In the rows, zero is written as 100.
Rows swapped in pairs by one turn or mirror: which row each one swaps with:
peg: 100 94 100 111 77 119 84 125 108 110 97 91 87 100 86 59 96 98 95 104 104
 77 127
Velot: 126 120 94 114 102 90 76 130 128 106 116 101 111 113 92 110 100 107 132
 85 100 77 120
nata: 117 78 102 89 69 124 74 123 106 121 122 99 103 107 90 81 117 109 131 111
 123 93 99
latuk: 94 103 98 113 74 101 75 109 123 102 99 74 91 120 88 71 109 119 93 91 102
 103 107
Tus: 115 107 89 87 106 97 57 128 96 117 90 77 93 111 76 83 80 113 125 95 98
 127 101
Vodos: 111 85 85 116 87 104 100 141 113 114 105 98 102 93 75 104 77 98 153 83
 106 100 125
Tesud: 83 62 83 107 77 102 78 114 133 107 117 88 102 117 98 105 79 112 110 90
 116 104 88
Sar: 96 103 87 113 97 94 82 111 104 108 105 104 63 123 97 102 97 90 126 113
 129 104 82
fuluz: 109 77 90 140 106 107 97 116 100 112 106 102 117 115 88 97 84 112 133 79
 110 76 141
Semet: 123 78 96 126 103 104 118 122 110 104 112 98 104 127 114 83 104 105 132
 98 124 82 115
Ruli: 103 95 76 134 86 108 77 120 107 97 115 104 110 131 96 92 90 117 119 76
 75 98 77
lisag: 93 105 79 88 88 102 80 106 99 105 75 94 113 96 78 82 79 83 119 88 98 75
 82
Labup: 117 118 100 106 99 108 88 100 133 105 87 78 99 91 80 106 88 110 122 90
 96 80 110
vogat: 119 84 86 98 83 112 100 96 99 99 119 91 100 108 87 76 110 95 139 84 92
 124 95
lopap: 102 119 74 110 92 91 90 105 96 108 79 88 102 92 63 98 92 111 132 79 92
 78 110
luvoz: 99 100 99 104 109 84 68 123 113 129 90 85 127 120 109 93 81 94 120 115
 101 98 103
merel: 101 78 96 117 123 95 92 149 86 90 95 95 96 118 90 78 71 115 127 81 105
 91 119
vosu: 110 91 89 108 121 83 60 127 79 105 85 86 93 115 85 82 74 107 144 84 97
 104 107
Nos: 115 74 89 111 115 87 86 144 80 80 92 87 98 118 91 83 77 115 128 85 111
 92 115
Ziko: 112 86 89 106 94 103 72 93 91 102 114 105 94 91 93 116 81 121 94 78 114
 87 128
Luz: 110 85 80 107 92 104 62 108 80 122 125 77 117 135 78 80 93 113 104 111
 113 88 82
mev: 102 91 90 123 107 99 75 105 106 112 121 79 59 118 95 80 104 100 116 101
 133 81 94
Vas: 105 72 70 89 111 113 67 117 109 112 113 92 79 119 111 97 79 104 115 114
 93 85 106
kib: 99 88 94 118 91 96 80 92 125 119 111 100 123 129 107 97 95 85 128 86 116
 114 87
nosor: 126 88 77 83 86 92 80 94 75 110 107 105 116 92 84 104 92 108 130 100 106
 88 81
kavab: 122 88 91 100 87 102 103 119 101 126 91 104 105 106 89 97 86 101 139 117
 115 103 60
beva: 91 103 84 113 90 118 74 87 120 106 122 101 108 129 115 91 106 111 115 80
 106 100 91
berup: 102 89 96 122 95 90 79 112 89 112 88 125 115 119 117 110 78 102 127 87
 116 104 89
noras: 92 93 95 94 108 106 77 111 119 105 86 93 113 110 71 86 88 111 117 96 90
 105 60
Fude: 109 80 104 142 73 97 74 129 100 86 106 81 95 112 94 76 105 114 110 103
 92 101 83
Tubir: 120 88 85 81 79 92 74 98 78 107 110 108 122 92 77 109 87 110 135 94 101
 89 88
Tovin: 127 78 113 118 85 131 96 114 98 102 121 82 90 100 93 94 103 111 96 106
 97 100 110
Gobo: 117 93 88 98 98 114 89 103 73 121 124 97 118 98 83 91 83 119 153 112 101
 102 108
Bigoz: 121 66 106 121 85 107 91 140 95 111 99 100 101 109 91 89 74 133 99 104
 127 80 104
vov: 104 73 105 111 123 117 97 130 87 123 96 97 102 96 85 82 84 109 134 78
 113 82 131
kogo: 111 74 90 106 107 135 79 121 85 116 92 94 118 83 92 117 79 115 115 84 97
 85 90
Zale: 93 84 102 143 87 111 97 123 89 110 105 90 103 126 77 80 96 94 133 86 122
 59 99
Nat: 105 76 73 108 97 94 59 118 63 118 109 82 120 116 73 78 83 116 111 103
 108 94 92
fosat: 128 109 111 109 102 125 83 113 94 124 111 64 82 117 75 98 85 91 122 107
 124 89 100
kida: 131 121 91 112 93 95 78 126 129 105 123 102 101 115 95 106 91 114 131 89
 106 71 119
susuf: 93 92 83 139 91 111 77 117 111 95 115 107 106 140 92 95 103 114 118 79
 82 92 82
Kazut: 103 90 70 119 101 116 81 111 93 108 116 77 68 107 65 85 98 118 111 90
 131 70 93
beviz: 89 84 79 129 68 95 68 109 106 102 105 102 111 107 69 64 108 123 113 86
 93 98 96
kadub: 88 98 87 104 104 86 80 115 113 114 113 109 74 119 101 92 94 86 128 107
 132 99 80
kom: 107 97 106 116 90 106 83 136 111 109 110 106 90 94 57 80 101 124 114 101
 121 71 121
mugef: 113 87 113 116 91 122 79 102 86 107 138 78 113 95 98 94 84 116 99 91 128
 103 90
vun: 120 109 93 105 93 80 78 109 108 97 92 93 94 97 87 118 83 114 143 114 100
 65 103
rinu: 136 114 107 116 102 121 76 125 78 127 106 73 104 113 68 104 76 95 125
 101 108 90 107
Gadov: 121 87 94 110 84 109 65 141 86 95 114 100 88 99 84 86 88 75 135 68 113
 88 94
petof: 83 77 100 95 99 103 75 100 111 131 111 103 101 109 103 83 102 94 122 89
 129 107 77
seg: 131 79 116 118 82 133 91 116 88 103 115 86 85 101 98 89 98 116 100 104
 100 100 109
navi: 117 113 81 118 105 108 87 125 98 102 111 104 121 102 95 90 96 117 139 64
 97 85 135

vosu swaps with -> mev
Sar swaps with -> Nos
latuk swaps with -> lopap
Kazut swaps with -> Tus
Vas swaps with -> Gadov
fosat swaps with -> Nat

Rows swapped in pairs by one turn or mirror: which row each one swaps with:
dase: 115 123 93 88 105 92 119 87 117 109 114 84 102 133 119 91 121 114
buze: 115 127 96 90 109 97 119 87 103 108 105 96 98 145 109 97 116 112
vada: 97 92 113 126 103 117 91 99 103 101 98 108 110 116 117 77 117 89
zus: 128 116 126 111 82 97 87 91 88 118 102 95 97 112 82 101 88 91
rik: 99 91 115 114 92 131 94 98 120 108 101 95 86 112 103 113 113 75
gazet: 119 94 100 110 77 94 86 79 95 118 132 107 112 105 102 88 84 100
fufid: 113 99 101 113 70 131 106 91 107 116 113 91 73 112 97 112 102 86
kiko: 108 110 94 91 95 91 122 78 96 107 114 73 113 114 89 131 86 97
kegi: 89 115 97 115 97 103 105 107 89 95 79 96 95 66 97 108 97 87
Pab: 114 113 76 75 63 91 107 110 107 111 112 95 93 99 103 90 101 117
zotem: 92 92 118 126 105 127 87 100 109 105 98 109 97 108 108 98 114 85
linu: 82 102 78 99 103 107 108 101 107 104 111 82 104 81 128 100 123 90
puga: 126 111 123 115 85 88 81 92 85 112 100 96 101 114 84 99 90 90
kog: 90 116 109 87 131 101 101 92 95 118 100 95 93 84 108 117 88 106
nufi: 77 80 93 87 104 115 122 107 107 102 90 102 103 106 99 123 91 106
besot: 90 69 108 101 97 117 93 100 115 108 118 111 110 96 105 107 85 86
firad: 116 110 86 112 77 83 125 90 104 87 98 87 124 123 97 92 106 100
fizo: 124 105 99 96 59 116 103 97 111 115 125 101 81 116 99 99 97 93
Mapen: 110 112 90 90 87 91 124 78 92 112 115 70 107 111 91 129 91 96
Fekap: 101 75 102 105 85 99 84 90 114 112 125 100 124 96 107 95 89 89
pap: 95 89 113 127 104 119 88 100 104 100 90 110 108 110 116 85 115 86
papom: 119 115 84 73 103 84 94 113 100 112 94 107 92 90 114 79 105 114
Zapef: 118 123 79 75 88 81 98 114 99 112 95 102 101 98 106 85 103 121
Ziba: 127 111 81 88 56 94 108 114 113 112 106 98 91 106 109 87 96 101
gat: 86 82 92 93 102 104 123 111 108 104 74 110 101 111 99 114 82 109
fupap: 99 123 102 81 124 90 88 103 91 115 94 104 94 83 115 93 97 105
Poz: 112 117 102 87 113 95 124 89 105 106 96 93 101 148 104 99 111 110
vos: 115 112 82 110 77 83 125 85 101 101 108 72 122 118 96 109 95 97
barel: 92 112 109 87 134 100 100 87 94 116 105 94 95 95 101 125 89 103
zinud: 113 126 88 85 102 98 108 85 116 112 117 89 101 124 125 86 126 109
Dol: 103 98 100 82 117 105 126 94 99 105 76 105 98 131 98 116 95 110
pigof: 119 107 93 108 69 83 125 85 87 95 101 81 123 121 103 93 107 99
paf: 90 122 109 82 131 92 87 104 96 113 98 105 102 88 111 106 96 103
megub: 86 109 86 116 100 108 108 107 100 103 92 81 100 68 114 109 104 83
lov: 132 115 118 113 77 92 86 91 87 113 105 97 98 116 82 98 88 94
fegu: 130 109 116 110 74 93 84 85 95 117 120 103 107 117 88 94 90 98
nagim: 117 112 77 82 69 85 109 118 111 110 93 106 89 104 105 86 96 115
ripef: 85 72 95 101 103 112 118 110 107 104 88 107 105 103 103 117 76 96
kagir: 89 97 94 89 117 111 123 103 99 104 72 102 103 122 98 121 98 112
Gasog: 100 94 112 130 99 118 90 94 97 100 89 107 106 116 115 81 119 88
laf: 89 101 103 114 101 102 105 113 86 96 85 84 97 71 102 107 106 80
gul: 91 112 76 100 101 109 106 101 107 102 112 86 98 79 130 96 123 91

barel swaps with -> zinud
Fekap swaps with -> fufid
vos swaps with -> megub
pap swaps with -> lov

Rows swapped in pairs by one turn or mirror: which row each one swaps with:
zali: 104 114 130 95 100 91 131 87 105 97 80 97 100 82 107 106 118 111 93 66
 110 106
veded: 99 92 115 89 94 80 105 111 99 105 46 102 89 127 106 108 107 110 95 113
 106 104
rodek: 91 99 120 102 103 79 78 90 100 98 44 112 87 111 99 113 121 113 92 83 111
 106
suba: 135 116 116 106 113 73 78 104 110 92 83 103 107 72 102 111 93 93 97 120
 120 95
sudup: 104 118 119 86 81 94 85 104 111 95 85 110 93 90 72 118 75 97 67 106 126
 113
Kapo: 95 110 121 96 89 87 92 98 106 96 116 95 79 134 106 108 112 117 93 108
 115 96
dor: 91 119 118 57 83 101 82 123 113 115 82 106 106 98 87 104 97 110 84 91
 101 114
pasev: 106 114 99 96 100 93 89 94 107 91 74 95 92 94 71 148 91 117 108 110 88
 93
kataz: 101 103 93 113 122 84 100 101 113 84 99 95 119 62 103 107 101 106 101
 111 113 81
Molo: 111 96 120 67 93 125 95 90 108 95 90 116 93 93 82 114 87 98 96 94 117
 113
Bik: 101 114 104 91 112 98 129 101 107 96 95 108 108 100 91 117 107 106 100
 60 109 102
lapo: 97 111 122 87 78 101 83 122 101 99 64 87 72 69 100 104 104 100 93 85 107
 115
futo: 89 104 128 92 103 93 71 98 103 95 57 93 66 86 111 92 101 113 87 110 119
 115
Daba: 97 99 125 97 89 90 66 88 98 92 57 112 136 102 87 114 111 111 93 112 105
 101
lopod: 92 102 108 88 96 111 88 105 98 104 109 115 86 78 74 119 92 92 70 101 107
 129
boku: 87 86 109 117 119 65 114 106 99 99 89 86 108 83 85 112 115 119 67 103 88
 107
Mir: 89 148 94 92 93 93 89 101 100 96 82 102 97 97 107 101 112 108 100 80 92
 97
rit: 101 73 108 86 100 77 83 97 110 102 97 100 103 85 93 108 84 87 59 91 113
 102
vebub: 121 110 94 109 113 75 96 129 114 94 82 94 107 76 92 93 91 105 82 127 118
 97
fep: 88 80 148 103 97 88 107 100 100 102 74 114 79 100 104 115 106 97 90 129
 110 102
Zada: 98 103 118 98 95 76 122 126 101 100 77 107 97 106 107 118 93 108 92 146
 121 99
Zes: 89 93 131 77 115 87 98 93 102 102 90 93 105 134 101 115 110 106 96 126
 95 104
Zemaz: 115 106 119 67 126 112 100 102 106 93 100 99 98 76 85 105 103 89 90 113
 107 124
lise: 106 96 101 99 124 80 112 119 101 76 93 90 103 76 89 81 107 120 83 114
 100 112
zup: 92 91 121 100 93 80 112 104 92 75 84 89 120 74 113 113 98 112 85 116 136
 78
Sizel: 104 85 100 96 110 95 87 94 97 95 83 101 70 67 98 104 142 109 101 89 109
 107
nor: 90 87 101 103 122 87 84 102 103 99 105 102 83 121 104 108 104 112 93 138
 106 100
Gupa: 101 97 115 97 71 70 95 107 87 98 87 78 91 82 96 113 80 113 64 115 92 111
pako: 119 104 113 93 114 106 92 109 116 86 94 115 86 84 64 112 126 114 114 99
 97 104
mun: 97 77 134 92 112 86 84 124 95 89 73 100 119 121 107 111 105 101 94 88
 119 101
rufod: 100 92 91 89 113 89 86 129 102 95 70 106 124 84 102 122 125 106 96 74
 119 99
vedor: 110 119 112 86 109 96 77 101 108 115 102 112 109 102 113 123 115 102 120
 96 100 111
nanu: 104 103 137 87 75 100 74 84 101 91 85 101 118 55 89 111 108 114 90 94
 109 106
Bobi: 96 124 105 97 79 109 85 92 74 103 97 109 95 83 110 109 109 100 91 120
 110 128
nub: 101 115 130 93 100 92 85 93 99 101 74 92 129 120 97 116 102 113 91 70
 103 108
fovof: 76 116 103 114 82 82 94 110 98 86 85 79 88 92 91 129 107 117 106 122 86
 84
kis: 82 81 104 78 106 87 100 114 124 114 75 100 93 105 85 115 118 122 112 81
 97 95
robeg: 88 92 109 89 100 95 127 91 106 99 87 93 79 57 101 108 99 115 97 128 125
 104
dalu: 96 96 119 76 100 106 96 93 132 92 77 94 98 97 90 126 106 107 115 92 104
 68
Pena: 100 95 104 101 91 94 80 85 98 101 58 101 106 55 100 96 94 116 94 127 105
 115
riruz: 81 76 116 107 112 75 119 104 86 97 95 90 97 91 98 96 106 117 64 110 114
 118
ges: 92 100 124 88 93 88 132 101 96 99 62 111 119 112 111 118 100 98 100 87
 100 104
nugi: 107 113 109 76 100 108 99 133 113 89 72 116 108 91 68 98 113 120 96 99
 111 111
Nida: 100 68 121 90 85 89 90 98 101 108 60 95 131 94 109 109 111 111 97 80 116
 107
Vob: 99 107 108 113 98 66 97 106 87 105 104 98 106 69 88 111 92 99 58 113 116
 120
daf: 100 108 83 95 96 94 95 69 101 90 102 103 109 108 109 106 123 108 100 96
 120 100
dureg: 108 116 97 86 113 96 112 110 110 76 72 104 89 69 66 99 90 106 91 120 106
 99
nid: 96 131 118 97 86 81 90 97 103 97 91 103 119 119 96 105 115 113 97 69 112
 100
Tute: 96 109 114 94 71 100 99 101 99 101 48 110 131 114 94 106 105 109 95 102
 115 105
Donib: 104 90 115 101 86 83 105 122 106 100 99 76 96 72 97 115 96 93 91 66 123
 104
zukir: 83 75 127 96 92 80 110 82 108 88 83 102 89 84 91 130 101 101 93 99 95 66
Rizir: 65 88 118 106 93 70 86 103 90 112 87 89 105 94 97 127 123 134 92 87 101
 101
Gav: 97 124 98 86 93 80 104 109 95 106 108 92 94 94 104 112 101 120 93 146
 110 103
Musul: 106 115 111 117 125 81 94 102 90 94 99 83 108 69 100 112 88 102 73 120
 115 118
Vemu: 56 101 101 118 92 89 99 103 88 92 98 84 115 92 99 112 124 112 96 94 114
 98
gol: 96 72 103 95 109 100 87 99 98 105 75 85 82 63 104 114 122 108 88 133 113
 111
lil: 101 105 124 89 86 75 73 121 114 95 110 93 96 115 88 110 84 108 87 96 87
 89
fibi: 109 102 109 94 100 75 77 97 131 104 67 98 107 96 104 112 89 117 117 99
 92 77
zep: 107 106 104 103 120 108 109 108 85 70 99 102 121 70 91 118 101 98 97 118
 125 104
zuno: 96 118 120 96 101 84 105 101 101 100 105 92 91 46 99 120 98 114 96 76
 124 100
bis: 90 87 143 87 91 91 80 97 101 96 107 96 113 75 91 107 86 113 81 131 105
 107
sunof: 99 104 114 114 110 62 68 106 109 109 100 101 104 88 118 128 118 109 103
 112 93 88
lida: 95 126 98 107 98 82 74 104 102 101 90 105 89 128 94 113 118 116 91 122
 125 113
teme: 115 109 107 109 107 77 102 88 105 77 84 101 83 60 73 122 91 109 87 115
 114 94

dalu swaps with -> gol
zuno swaps with -> Rizir
zukir swaps with -> Sizel
robeg swaps with -> kis
futo swaps with -> pasev
Bobi swaps with -> lil
daf swaps with -> rit

Rows swapped in pairs by one turn or mirror: which row each one swaps with:
bon: 94 91 129 126 99 122 92 107 115 107 106 127 94 116 79 107
pame: 101 97 99 102 82 123 87 71 83 113 76 85 73 113 99 119
zado: 108 107 107 99 91 120 63 102 81 89 82 92 100 88 80 77
Bizek: 84 83 94 116 117 104 90 68 98 82 106 81 80 85 104 102
ligo: 102 104 125 101 95 103 94 100 95 107 83 117 100 124 66 112
mupeb: 86 92 93 112 118 101 85 83 97 93 107 69 84 85 109 102
zagot: 82 89 118 113 96 118 89 112 85 75 84 96 109 78 78 95
guni: 98 100 95 109 122 109 96 94 110 90 125 112 69 113 91 88
viku: 116 90 99 110 100 101 93 60 86 111 102 103 95 118 111 117
ruted: 95 88 111 110 88 121 80 110 88 81 76 97 110 73 80 89
fuda: 84 90 91 140 114 124 97 94 96 85 85 91 89 106 111 116
nem: 102 101 108 106 84 121 64 107 86 88 78 99 105 83 76 80
Deku: 117 117 110 97 100 120 61 92 86 93 89 102 89 96 78 77
Dulup: 96 81 128 129 107 124 83 106 109 110 108 128 103 107 86 104
zodum: 120 79 94 98 100 114 76 92 72 118 108 109 97 83 106 91
gura: 82 116 78 100 111 112 112 103 87 110 99 94 100 120 103 105
zedeb: 104 63 85 106 88 112 111 105 93 104 85 92 76 88 94 105
Pur: 106 68 79 105 85 109 102 96 90 111 75 92 75 87 87 109
Nudo: 106 77 92 129 99 112 105 65 100 97 111 115 104 111 110 108
mapi: 100 107 93 84 90 96 96 78 109 105 120 92 80 100 86 94
Suv: 114 84 90 114 93 106 104 59 86 112 98 111 91 121 101 109
fet: 100 84 133 129 104 127 84 104 111 105 109 128 95 99 91 98
supo: 93 101 126 121 92 119 87 111 115 107 99 125 102 119 77 104
vufe: 111 105 109 104 91 123 66 106 84 88 82 101 100 82 77 75
ruz: 93 99 131 122 101 120 88 108 112 112 103 127 98 113 78 101
gipo: 115 121 110 92 100 122 64 92 93 92 104 105 85 99 82 78
Mifo: 102 98 99 96 83 114 88 74 86 117 71 79 72 108 92 114
Mured: 106 72 84 124 110 92 94 92 94 106 102 113 117 91 107 91
Purep: 97 56 83 114 104 105 114 102 107 98 100 104 82 90 87 98
ludo: 76 107 84 129 110 125 110 96 96 97 94 90 98 115 107 112
lom: 80 92 94 139 110 123 104 93 99 86 88 94 101 105 112 114
kuz: 100 96 90 95 110 94 75 72 99 104 102 72 82 90 100 101
lebeg: 114 113 107 96 92 120 60 94 86 86 91 95 91 96 76 76
som: 105 74 121 126 109 125 74 104 104 109 107 134 98 95 91 93
ridu: 79 113 83 111 104 113 113 104 95 101 100 93 101 121 114 108
zifi: 95 111 122 106 94 110 94 103 109 109 89 122 101 126 72 112
goto: 102 115 80 85 99 104 103 99 80 115 108 90 105 112 101 99
favi: 108 80 88 104 81 115 97 87 88 113 68 78 73 101 94 108

goto swaps with -> Purep
Deku swaps with -> fet
Pur swaps with -> ridu

